One turning vector, and how many steps it has turned:
The counts run from 0 to 510.
[108 124 150  77 151  85  90 102 105 120  98 159  97 134 112  95 105 130
 103 130 148  87 140 122 117 102 175 119 108 144 136 134 149 113  79 169
 132 106 142 103 116 113  95 112 146 125 107  76  64 159  84 110 106 144
 158  83 143 153 155  81 128 138 127 151  91 142  83 151  97 121  93 141
  73 117 149 170 117 130] -> 430
[150 157 149 118 148  99 157 110  92 107 133 144  78 143 135 131 154 117
  99 169 110 113  94 155 110 105 155  98 132 103 154 152 130 139 130 122
 130 136  95 168 133 109 126 107 109  76 131 163 110 155 144  90 107 128
 124 166 154 144 136 137  88 157 150  73 124 145 138 137  67 207 151 158
 129 189 160 129 138 185] -> 57
[147 115 139 147 158 157 182 141 100 134 112 131 108 150 142 144 108 120
  53 136  76 129 154 138 120 128 109 144 180 166 103 152 147 143 160 129
 112 135  94  99 191 117 151  83 133 116 119 160 146 108 156 145 145  89
 106 175 155 140 122 109 131  87 133  96 131 149 153 149 142 149 191 119
 161 155 106  85 127 144] -> 380
[143 141 114 147  95 156 131 104 132 106 159 119 102 143 101 167 127 125
 132 121 125 134 173  66 114  89 115 136 114 118 126 113 155 131 136 151
 109 129 125  96 133  56 146 120 192 129 177 111 136 144 164 170 191 122
  72 176 128 120 136 176 141  63 119 124 114 137 160 149 162  95 142 194
 121 152 149 123 157 121] -> 248
[163 118 133 132 153 130 162 106  93 111 124 169  81 180 142 135 125  98
  86 156 124 102 147 196  96 105 118 113 169 161 135 152 157 126 108 111
 135 128  77 135 123 107 136 103  94 112 143 174 134 103 163 128 113  84
 115 201 158 113 142 160 118 124 124  53 166 111 156 132 153 140 141 121
 165 124 130 107 136 130] -> 94
[125 161 142 114 137 171  89 128 161 103 114 111 102 189  92 132 141  86
  94 122 126 113 157 119  83 166 122 120 125 148 141 145 151 107 114 142
 111 120 123 168 118  82  92 108 132 149 167 118 125 153 132 155 163 132
 129 156 100 161 121 111 165 112  97  77 114 136 154 129 113 131 134 214
 175 140 124  89 167  98] -> 265
[165 141 115 132 102 144 222 132  68 128 121 133  72 165 100 112 103 133
  82  93 122 127 134 109 128 134 120 155 170 154 124 122 123 109 134 161
 128 132 167  95 130 113 165 114 171 108 120 130 151 120 162 160 129  63
 117 117 141 119 142 131 104  92 165 141 163 162 122 146 138 124 176 115
 112 190 127  93 130 140] -> 268
[167 118 158 113 151  80 157 126  83 156 137 180 162 122 132 116 159 140
 125 140 156 116 105 125 123  39 142  79 103 120  91 135 130 146 158 166
 113 139  95  95 119 121 132  88 106  78  70  94 112 154 120 173 136  97
 107 109 158 151 112 187  73 111 123 154 158 138 157 151 126 121  99 126
  95 166 149 150 141 134] -> 159
[158 113 112 129 189 136 147 146  84 116 121 156 108 114 169 130 121  92
  79  93 108 114 142 143 111 130 121 134 160 207 115 153 138 167 111 138
  98 117 107  79 180 107 155 118 158 126 133 133 118 117 166 154 132 113
 129 166 192 131 168 145  96  73 126  83  99 118 111 166 138 155 157 109
 152 128 105  92 115 116] -> 223
[185 139 159 128 136 102 178  81 116 139 141 142  90 109 107 144 147 143
  89 150 131 101 118 124 129  81 148  78 145  82 101 138 137 125 169 107
 135 141  81 123 158 107 170 116 132  73 116 123 144 124 146 124 150 146
 100 180 175 142 118 126 119 116 126 106 175 107 133 119  92 177 131  88
 103 167 155 112 122 174] -> 501
[124 120 118 114  92 159 101  99 127 128 128 106  91 156  99 137  95 120
 116 150 134 126 185  64  99 138 146 135 117 100 129 142 161 122 120 147
 131 104 125  69 157 103 143 145 157 125 123  82 136 155 157 183 161 137
  86 158  89 121 135 137 182 121 105 160 118 147 115 185 149  87 143 177
 116 163 179 128 101 128] -> 247
[186 103 128 110 158 133 146 127 151 122 127 132  91  67 170 186 159 162
 163 100 128 110 129 109 119  84 133 114 125 122  99 145 102 126 193 130
 107 134  95  90 198  78 141 126 150 101 114 118 135 153 136 162 166 182
  96 130 154 127 117 131  80  83 139 123 109 139 116 165 120 143 162 127
 134 165 126 107 106 152] -> 46
[ 96  94 153  96 157 162 109 173 132 143 114 128  86 140 161 154 102 151
 106 118 124 122 181 107  67  85  90 118 104 161 151 112 135 120 115 139
 134 125 160  87 173 105  97  90 139 140 136 118 112 164 132 180 157 183
 120  87 115 151  97 116 151 114 126 152  42 125 110 154 106 108 148 168
 138 156 130 123 103 110] -> 432
[167 164 190 114 153 121 189 163 129 133 130 198 124 129 142 163 164 122
 116 134 159 107  87 135  70  84 123  78 131 145 111  97 110 141 158 125
 114 125 122 130 115 115 113 105  92  99 111 137 116 149 120 118 175 157
 127 147 170 124 122 141  79 113 119 142 156 150 162 108 103 144 113 121
 140 173 109  92 153 151] -> 427
[142  93 136 142 121 135 155  88 132 146 158 111  66 149 121 157 102 156
 127 156 111 142 161 150 102  85 129 118 130 109 123 140 159 123 130 108
 137 104  94  99 167  83 126  89 155 101 122 145 134 140 178 167 161 166
  68 174 150 105 124 186 105 109 122  90 106  63 134 147 123 163 148 140
 169 167 123 114 138 136] -> 360
[140 133 124 133 124  99 143 127 120 113 144 115  79 110 133 136 172 141
 137  92 133  99 115 126 142  92 129 122 165 111 143 157 119 103 160 162
  85  98 106 157 167 108 129 123 153 108 139 167 124 151 126 168 140  78
  72 155 138 125 142 148  62  86 113 120 134 173 142 144 135 171 147 167
 141 171 195 139 167 147] -> 19
[148 165 111 127 109 125 143 117 112 122  96 138 152 172  85 118 144 104
  59 190  96 132 136 137  80 105 149 143 104 122 116 125 197 150 106 129
  94 102  81 122  95 120 119 119 116 112 119 104 110 129 150  92 133 149
 148 181 139 163 158 123 203 161 111 108 151 138 171 121 122 106 127 116
  93 131 151 130 148 137] -> 226
[157 128 154 129 103 120 167 147 127 135 137 125  46 116  73 128 166 143
 132  88 158 105 127 110 102 134 133 103 134  96 156 135 105  74 148 135
 128  82 115 152 114  99 124 135 142 136 101 112 139 149 115 146 185 222
 119 132 134 102 103 101 140 107 164 142 131 113 120  94  56 138 122  95
 132 188 112  91 172 153] -> 26
[148 114 111 141 130 118 116 134 144  89 104 108  86 159  84 132 147 117
 101 122 123 118 157 134  67 148 133 128 116 126 162 132 183  83 123 106
 110  78  92 154 114  55  89 124 149 135 145 116 118 126 146  99 140 190
 159 158 120 112 140 117 167 113 135  89  81  91 121 118  88 126 142 134
 139 123 102 119 172 118] -> 339
[108 146 198 114 154  99 160 116 120 154 122 158 111 133 116 139 143 106
 100 147 138  98 123 152  76  78 125  71 149 111 136 123 120 152 135 113
 141 140  78 154 120 155 116 108  68 108  82 130 112 155 128 157 146 113
 112 159 156 178 106 152 115 178 123 134 170 152 174 118 111 174 106 126
 139 168 156 100 132 143] -> 271
[ 99 124 136  75 186 142 107 124 141 116 105 154 113 141 159 141 126 121
  91 170 118 121 166 143 100 137 131  94 109 145 114 159 158 164  84 123
 158 126 125 119 145 101  79  99 144 145 156 107  62 155 143 125 129 165
 160 136 129 157 114 132 172 151 112  57 100  98 103 152  93 164 147 183
 117 119 106 136 120 119] -> 88
[147 136 135 107 156  81 173 162 136 161 108 142 149 131 127 140 158 132
  63 157 122 130 162 108  96  99 141  69 124 128  97 135 159 145 129 131
 147 130  54 114 130 149  93 116  95 117  82 101 115 133 133 107 161 171
 186 146 144 192 101 104 170 165 144 133 134  89 139 105  70 127 171  86
 113 146 100  93 132 157] -> 485
[132 148 138 117 153  72 178 144 125 145  85 162  97 123 129 124 162 101
 108 125 114  91 128 160 108  77 144  75 132 154 126 116 115 130 122 176
 126 107  24 136 114 107 107 128 114 135 119 106  99 123 117 105 141 126
 150 125 200 145 145 132 100 130 161 113 103 112 144 120 133 142  98  68
 150 132 139 132 157 150] -> 197
[139 142 122 115 106 161 136 124 138 101 121 117  47 182  97 131 128  86
  99 109 143 100 165 110  84 177 123 128 146 136 168 145 146  87 129 101
 121 123 166 158 131  77 117 105 163 150 173 145 174 126 135 157 142 135
 131 145  82 118 128  98 159 111 122  89 130 168 102 129 115 144 168 174
 148 161 115  86 139 119] -> 266
[165 116 108 139 109 109 161 159 159 129 160  88  65 155 150 131 161 109
 124  88 120 125 174 124  87 133 111 104 144  95 161 150 117  81 128 134
 119 100 105 144 132  87 120 141 127 146 156 158 161 125 150 153 171 162
 115 176 124 126 138 157 125  85 149 103 154 111 149 102 118 144 145 116
 175 164 164  91 170 152] -> 480
[201 101  84 146  86 151 140 151  96 153  93 112 116 104 114 148 155 130
 118  94 136 112 150  81 123 129 124 163 116 149  88 154 151 145 137 146
  76 102 121  89 146  79 178 111 172  90 125 100 156 134 152 193 163 176
 126 149 150  77 170 138 151  72 133 111 152 110 125 145 131 124 137 117
 119 149 132 117 135 125] -> 508
[158 153 138 102 126 135 168 128 119 178 146 113 137  68 161 130 156 142
 119 152 159 118 128 102 136  78 150 130 138 132  74 153  97 156 139 154
 113 132 131  76 151 126 171  95 165  79 124 119 111 149 129 177 184 155
  92 116 144 120 123 138 103  84 129 134 154 149 150 141 115 164 111 159
 104 185 199 112 143 177] -> 389
[157 129 126  90 140  72 107 136 129 135 112 179 137 149 136  78 204  93
 123 113 175  95 151 171  90 131 135  76 120 131 132 182 123 133  85 171
  92  83  98 134  72 136  97 135  87 111 124 126 121 133 130 139 114 134
 154 127 132 172 159 133 140 130  98 119 155 116 140 116 126 118 116 112
 102 104 148 117 123 162] -> 466
[161 118 121 124 122 144 144 111  93 114 151 131  45 154 119 120 104  92
  96  97 152 123 150 143  65 189 113 156 154 151 166 134 132  85  99  88
 127  89 171 110 134 100 128 117 133 116 134 144 165 117 180 149 124 153
 122 166  97  81 169 162 132 110 119  83 159 137  99 131 107 139 147 117
 148 165 133  71 139 126] -> 110
[171 104 117  99 124 127 156 188  95 124 110 155  90 143 132 102 164 116
 134  55 166 122 135 131 117 122 105 122 119 169 141 142  99 102 123 185
 110 104 141 139 102  91 104 112 174 155 147  93 128 151 105 178 162 140
 102  94 160 105 161 156  87  67 141 124 104 147 133 128 148 111  97 140
 136 156  95 105 177 100] -> 295
[179  57 151 119 123 110 132 117  87 137 121 166 151 128 145 139 193 145
 113 128 151  83 132 161  94  70 144 109 129 127  81 172 158 163 162 152
  97 139  70 110 127 102 137  75 121  74  83 125 137 123 118 181 109 144
 149 117 170 130 147 125 127 101 132  90 145  83 128 136 139 137 131  98
 108 125 149 132 111 121] -> 48
[153 107  99 158 131 161 131 173 128 109 127 119 120 177 134 162 160 144
 110  91  78 127 152  85  66 103 114 127 101 153 129 119 150 143 149 148
  89 107  99 129 120  81 108 124 146 130 147 146 154 141 129 162 164 187
 101 140 144 125 125 149 144 101 122 113  92 114 174 142 144 117 168 180
 145 159 101 125 148 124] -> 322
[151 112  65 128 113 115 195 148  76 126 128 109  91 204 119  73 135 150
  83 125 111 172 142 115 111 140 156 154 121 144 141 129 151 118  95 158
 139  95 154 122 113 100 132 133 185 132 115 154 122 130 148 131 128 125
 128 110 140 102 179 166 135 113 162 110  96 117 107 151 103 134 184 130
  88 167 104 130 138 136] -> 341
[191 144 135 100 166 140 193 127 137 125 157 155  70 118 151 113 138  95
 118 115 147 123 137 136 120 154 136  82 146 136 132 148 108 122 127  94
 130 109 152 146 151  92 139 130 140 134 102 129 129 140 165 119 172 136
 129 183 146 114 133 146 109  87 120  93 168 134  92 107  73 188 143 104
 117 168 119  60 149 146] -> 370
[116  84 180 116 149 109  66 111 161 125 105 154  86 115 106 153 159 113
 125 123 162  73 182 107  57 104 134  99 113 116 112 162 143 105 128 142
 109  74  76 104 104 117  89 132  95 135 140  91 132 136 123 177 136 202
 134 111 152 171 146  98 173 135  95 136 119 120 107 142 128  91 120 114
 134 118 147 126 120 129] -> 449
[158 133 130 114 177 102 155 150 113 134  91 167 137 128 129 110 160  78
  93 136 143  91 136 184 101 119 127  85 149 182 115 150 161 145 108 114
 100 115  83 154 122 110 116  94 124 117 106 128  98 133 157 123 138 133
 171 157 182 149 123 137 110 121 116  76 137 101 141 115  98 167 136  90
 145  95  79 109 155 139] -> 354
[201 125 124  99 143 104 193 100  98 139 141 165  80 110 122 113 127 129
 111 129 142 130 142 145 119 146 152 118 151 128 117 158 121 126 141 102
 145 131 153  98 163 122 167 116 151 108 100 124 108 108 152 109 131 136
 156 150 159 112 149 112 116  99 118  96 159 121  88 139  65 164 154  83
  87 149 121  95 105 177] -> 371
[144  81 132 109 133 122 192  94 103 149 161 115  37 169 141 112  67 131
  92 148 126 170 197 148 114 115 132 111 132 100 147 121 135  98  98  99
 180 136 136  91 164  93 155 118 165 115 135 149 145 129 170 145 152 119
  92 174 130 107 121 182 145 105 146  92 104  90  97 126 107 146 170 134
 136 183 136 108  97 145] -> 230
[132 156 114  81 164 121  86 124 130  90  93 131 116 149 158 129 179  74
  81 121  90  96 133 100  92 122 132 112 149 164 142 180 167 157 104 163
  85 105  87 128 133 108  84 156 113 125 157 139 107 124 157  93  99 116
 140 164 138 160 179 141 117 154  91  77  99 152 137 159 135 129 147 176
 159 118 166 146 122 138] -> 207
